The rows of X fall into 3 groups, which share some directions, and each row is roughly a mix of its group's hidden directions.
X, 102 rows:
[[-0.52 -0.43  0.36  2.91  4.07  3.19  0.09 -0.42  2.52 -1.68]
 [ 1.26 -2.02  1.90  2.05  1.97  3.88  1.55 -1.94  0.01  2.55]
 [-0.20 -2.88  1.47 -0.15 -0.36  1.18  2.63  1.08 -4.97 -0.53]
 [ 0.21  2.08  4.98  2.03 -1.53 -0.27 -0.16 -0.67 -0.38 -2.96]
 [ 3.05  0.10  3.84  1.05  1.02  0.08  1.00 -2.92  3.04  0.48]
 [ 3.16 -1.19  0.34  0.10  0.55 -2.47 -1.44 -3.82 -2.64  1.90]
 [-0.06  1.00  0.87 -1.45 -2.76 -5.16  0.28 -2.34 -0.07 -1.22]
 [-0.87 -0.66 -1.25  3.74  0.54 -3.28  1.97  3.11 -1.82  0.66]
 [-2.21 -3.48  1.79 -0.93  0.17  1.51  0.31 -2.89  3.51 -0.97]
 [-0.83  2.27 -0.63  0.61 -1.54 -5.59 -0.20  1.68 -0.89  1.14]
 [-2.48 -1.64  3.46  1.45  2.79  2.17  0.00  0.65 -2.74  1.31]
 [-3.91  0.01 -0.40  0.09 -1.45 -2.12 -0.37  1.29  0.91 -4.52]
 [-3.12 -1.23  1.89 -1.34 -1.97 -3.03 -1.11 -1.30 -0.01 -3.54]
 [-2.08  0.70 -2.12  0.55  3.32 -1.40 -1.47  2.03  3.93  0.87]
 [ 0.18 -3.83 -1.58 -2.83 -2.03 -0.93  0.46  3.02 -0.74 -2.25]
 [-0.73 -3.80  1.65 -0.97  0.39 -0.80  0.54 -1.88 -4.67  0.23]
 [-2.59 -0.17 -1.32 -1.62 -2.45  0.84 -0.86 -2.19  4.33  1.73]
 [ 0.84 -1.25  1.42  2.29 -1.97 -2.20  3.05 -2.11  2.64  2.49]
 [ 0.97 -1.18  4.61 -2.34 -0.19 -0.73  1.88 -0.39 -3.43 -0.16]
 [ 0.03 -0.38 -3.88 -0.01 -0.40  2.16 -1.45 -1.56  3.13 -3.28]
 [ 1.40  2.08 -2.66  1.29 -1.50 -0.47 -1.93 -4.41 -1.67  1.32]
 [-2.13 -1.92 -2.66 -0.23  0.11  2.01  1.65 -2.24 -1.51  3.97]
 [ 0.84 -1.20  1.60  1.69 -3.39 -0.89 -0.11 -1.18 -1.97 -4.47]
 [-1.92 -2.53 -0.09  0.97 -1.20 -0.11 -0.08 -4.02  3.90  1.13]
 [ 2.51 -0.24 -1.38 -2.95  0.87 -1.39 -2.98  0.50  3.79 -1.40]
 [-2.78  0.69 -3.91 -0.56 -1.74 -0.32 -1.65  2.86 -2.34 -1.36]
 [ 0.40 -1.40 -0.48  2.76  0.23 -4.01  3.22  1.56 -0.19  2.49]
 [ 1.57  0.43  1.62  0.59  2.17 -2.46  0.59 -1.96 -1.28  4.79]
 [ 1.29 -1.03 -2.05  3.23 -3.68  0.12  1.24 -1.90 -2.42  1.79]
 [-2.24  1.21 -0.35  1.25  3.08  4.30 -0.48 -2.36 -0.27 -1.77]
 [-0.55  0.22  1.14 -3.94  0.11 -0.38 -0.30  3.32 -1.47 -3.81]
 [ 0.46 -4.99 -0.07 -3.51 -0.35 -0.96  0.45  0.13 -1.25  2.22]
 [-2.61 -0.39 -2.10  1.31 -2.41 -0.49  0.21  2.82  3.65 -2.16]
 [ 1.29  2.41 -2.68  1.08 -2.25 -1.25 -1.48 -3.97 -1.53  1.54]
 [ 2.58 -1.29 -0.68 -2.57 -0.39 -0.40 -3.07 -3.28  2.88 -1.00]
 [ 0.61  1.78 -3.80  0.13 -2.50  1.02 -1.63 -1.26  1.15 -3.78]
 [ 1.30  2.40 -2.88  4.08  0.12 -0.66  1.09  2.08 -0.93  2.42]
 [ 0.64 -2.22  3.01 -2.38 -1.70 -0.91 -1.86  2.78 -1.83 -2.59]
 [-1.49 -3.74 -2.84 -1.31 -2.41 -2.83 -0.13 -0.07 -1.67 -1.58]
 [-1.77 -0.40  0.78 -1.25  3.85  4.85 -0.07 -0.73 -0.87 -0.25]
 [-0.33 -1.46 -2.46 -0.63  2.64  0.73  2.18 -0.04 -0.72  4.86]
 [-0.06  1.90 -0.46 -1.08  1.25  4.55 -2.89 -2.82 -0.04 -1.28]
 [ 1.83  2.94  0.34 -1.38  1.55 -1.08 -0.77  2.14 -4.71 -0.48]
 [ 1.26 -0.95 -0.77  0.60 -2.64 -4.57  0.94 -0.66 -2.60  2.39]
 [-1.59  2.42 -5.29  0.30 -1.85 -0.73 -0.63 -0.43 -1.36  1.52]
 [-3.31 -3.53  1.63  1.07 -0.61 -0.25  0.73 -1.64  3.33  1.80]
 [ 1.40 -0.40 -3.60 -0.52 -0.46 -2.59 -0.75  4.30  1.25 -1.50]
 [-1.93 -0.40 -1.95 -1.42 -1.50 -0.29 -1.80  4.89 -1.16 -2.16]
 [ 1.79  0.66 -2.29 -3.29 -3.78 -1.99 -0.78 -1.75  0.62 -1.77]
 [-1.34 -1.40  1.33 -0.62  0.76  3.02  1.71 -3.15 -2.18  3.46]
 [-1.23 -1.58  1.24  3.49 -0.90 -3.39  2.57 -2.27  0.10 -1.82]
 [-0.76 -0.10 -2.11 -0.51  4.29  0.42 -1.84  0.13  3.90  1.63]
 [ 0.71 -1.75  3.89 -2.97  0.43 -2.34  2.81  1.87  0.32  0.71]
 [-2.32 -0.47  0.71 -0.01  1.09 -0.01  1.51  5.76  0.44 -1.49]
 [-1.64 -1.94 -1.68  0.49  2.83  3.48 -1.11 -3.40 -1.54 -0.58]
 [ 2.62 -0.44  0.43 -0.33  0.42 -1.56  2.02 -2.49 -0.34  4.98]
 [ 3.95  2.15 -0.59 -0.79  0.23  2.33  0.74  2.12 -3.25 -1.70]
 [-1.36  0.75 -2.04 -3.92  0.11  2.23  1.33  0.16  3.28  2.37]
 [-3.19 -1.96 -2.82 -2.37  0.59 -2.45  0.58  3.28 -0.30  0.11]
 [ 2.27  0.02  3.44  0.02  0.25 -2.56  0.93  2.77 -3.27  1.51]
 [ 0.23  0.88 -2.39 -1.70  3.96 -1.33 -1.72  1.31  3.12  1.96]
 [ 4.46  2.99 -0.64 -0.43  1.17  1.44 -0.03 -1.20 -2.91 -1.54]
 [ 0.38 -0.46  0.85  1.69 -1.15  3.20  2.84  3.40 -2.19 -2.27]
 [-0.82 -3.84  1.65 -0.06  2.92  0.24  1.62  3.95 -0.43 -0.02]
 [-1.68  5.27 -0.85  2.42  1.45  1.50  1.35  1.11  0.71  0.05]
 [ 2.60  3.28 -1.15 -0.21  0.88  0.54 -0.29  3.13 -3.66 -1.37]
 [-0.77  0.02 -0.35 -2.58  0.67  2.04 -1.28 -0.11  1.20 -5.48]
 [ 1.99 -0.11  1.52 -0.82  1.87 -1.78  1.07  4.82 -2.49  0.95]
 [ 3.25  1.79  0.85  2.55  0.96  3.69  1.74  0.93 -1.10  2.14]
 [ 1.34  1.50  3.89  2.54 -0.97 -2.16  0.87  1.84 -2.95 -1.08]
 [ 1.01  1.57  2.77  0.40 -2.50 -0.89  1.23  2.93  0.71  4.02]
 [-3.99 -1.93 -0.96 -1.77 -0.89 -2.79  1.42  2.55 -1.44  1.50]
 [ 1.02 -2.94  1.20 -4.12 -3.22 -2.33  0.21 -0.71  0.13  0.85]
 [ 1.39  1.14  0.52 -0.61 -0.69  2.09 -4.59  1.77  0.43 -3.47]
 [-2.76 -2.20 -1.56 -0.19 -1.70  1.88 -0.37  4.69  1.17  0.50]
 [ 0.14  1.50  3.25 -0.01 -0.14  0.20 -0.28  4.47  1.77 -3.01]
 [ 4.28  1.54 -1.91  0.11  0.40  3.70  0.53  1.65 -1.99 -0.06]
 [-2.90 -2.53  0.92  1.55 -0.42 -0.93  0.50 -2.63  4.23  0.97]
 [ 0.21  1.79  0.63 -0.77  0.54 -3.12  0.08  3.93  1.14  3.76]
 [-4.06  2.00 -0.82  3.43  0.19 -1.97 -2.28  0.48 -1.53 -0.74]
 [ 1.36  2.24 -3.80  3.89 -0.62  2.03 -1.00 -1.66  0.63 -0.16]
 [ 0.46  0.59 -0.39  4.44  1.99  4.33 -0.01 -1.05 -0.87  0.32]
 [-0.17  0.52  3.12 -0.35 -0.59 -0.20  0.23  3.90  2.96 -3.26]
 [ 1.86  2.46  2.58  0.64 -2.92 -1.25 -1.78 -0.31  2.09 -3.30]
 [ 0.61 -1.75 -0.74  1.14  4.77  2.57  0.56 -0.17 -1.22  2.95]
 [-1.27 -2.91  4.03 -1.77  0.19 -1.65  1.47  0.32 -1.14  3.07]
 [ 0.38  0.07  4.48 -0.81 -2.05  3.53  0.22 -1.63  1.55 -1.57]
 [ 2.94  3.44 -2.98  2.49  0.75  1.39 -0.87  0.52 -2.35  0.74]
 [ 0.59 -3.65  1.72 -3.41 -2.88 -2.65  0.48 -0.83 -0.75  0.23]
 [ 1.37  1.21 -3.35  4.34 -1.57  1.45  0.94 -1.40 -0.62  2.00]
 [-1.38 -2.92  2.28 -0.09  3.06  1.06  2.60  2.76  2.07 -0.61]
 [ 3.96 -2.06  0.23 -2.83 -1.07  2.21  2.60  0.25  1.97  0.60]
 [-1.12  2.19 -0.51 -4.24 -1.04  1.55  1.74 -0.07  3.26  1.91]
 [ 1.78  1.78  4.12  1.58  0.91  2.83 -0.14 -1.89 -0.38 -2.60]
 [ 0.14  0.35 -1.42 -0.52 -1.45 -3.84  0.05  4.84  0.93  1.26]
 [-0.53  2.86  2.30  0.55  1.34  2.64 -1.33 -2.35  3.29 -2.04]
 [-3.33 -0.98  3.43  1.59  1.88 -2.09  1.74  1.95  1.87 -0.74]
 [-4.70  0.37  3.02 -0.66 -0.55  0.99  0.76 -3.00  0.34  1.53]
 [-0.30 -0.63  0.59  2.77  4.39  2.59 -0.08 -0.44  0.71  3.16]
 [-1.31  2.01  0.89  0.05  5.12 -0.09 -0.95  0.42 -0.09 -3.36]
 [-0.96  2.22 -3.26  1.76  1.20 -3.35 -2.24 -2.11  1.71  0.69]
 [ 0.90 -2.21  0.10  0.84  2.26 -0.04 -0.83  1.09 -5.33  1.83]]

Here is one row of each group, with its name. Which group are the others in?
[ 0.67 -4.04  0.98 -3.14  0.75  0.32 -0.70  0.50 -3.64  1.69]  (2)
[-1.17 -1.00 -4.31 -1.94  2.43  0.61 -0.53 -1.23  1.41  3.22]  (34)
[-0.17 -1.05 -1.13  0.17 -3.05  2.27 -0.26 -3.54  1.96 -3.43]  (66)

[-1.91 -0.08 -3.38 -0.80  1.21  2.54 -1.26 -2.59  3.23 -1.68]  (34)
[-2.52  0.62  0.14 -0.79  1.31  2.49 -1.38  1.03 -4.94 -1.56]  (2)
[-3.47 -1.98  2.25  3.23  0.27 -0.57  1.14 -1.81  2.93  0.25]  (66)
[-2.03  1.01 -1.68  1.48  1.30  2.48 -2.61 -0.19 -3.78 -2.46]  (2)
[-0.78  2.85 -1.45  0.54  0.75 -2.30 -2.75 -2.11  3.98  0.52]  (34)
[-1.18 -1.74 -0.85 -0.19  4.12  2.16  2.00  0.26 -1.91  3.25]  (2)
[ 3.38  1.40 -1.63  0.00 -1.61  2.70  1.07  3.33 -2.42 -1.05]  (66)
[-1.12 -0.20  1.47 -2.46 -2.67 -3.39 -0.83 -0.36 -3.93  0.86]  (66)
[ 1.28 -0.35 -1.63 -1.83  1.80  1.27 -0.70  0.91 -3.47  4.37]  (2)
[ 2.72  2.18  3.99  1.59  0.05 -1.36 -0.02 -0.75 -1.34  3.21]  (34)
[-1.19 -1.02 -3.80  0.00 -2.12 -0.73 -0.21 -1.61  4.40 -1.11]  (2)
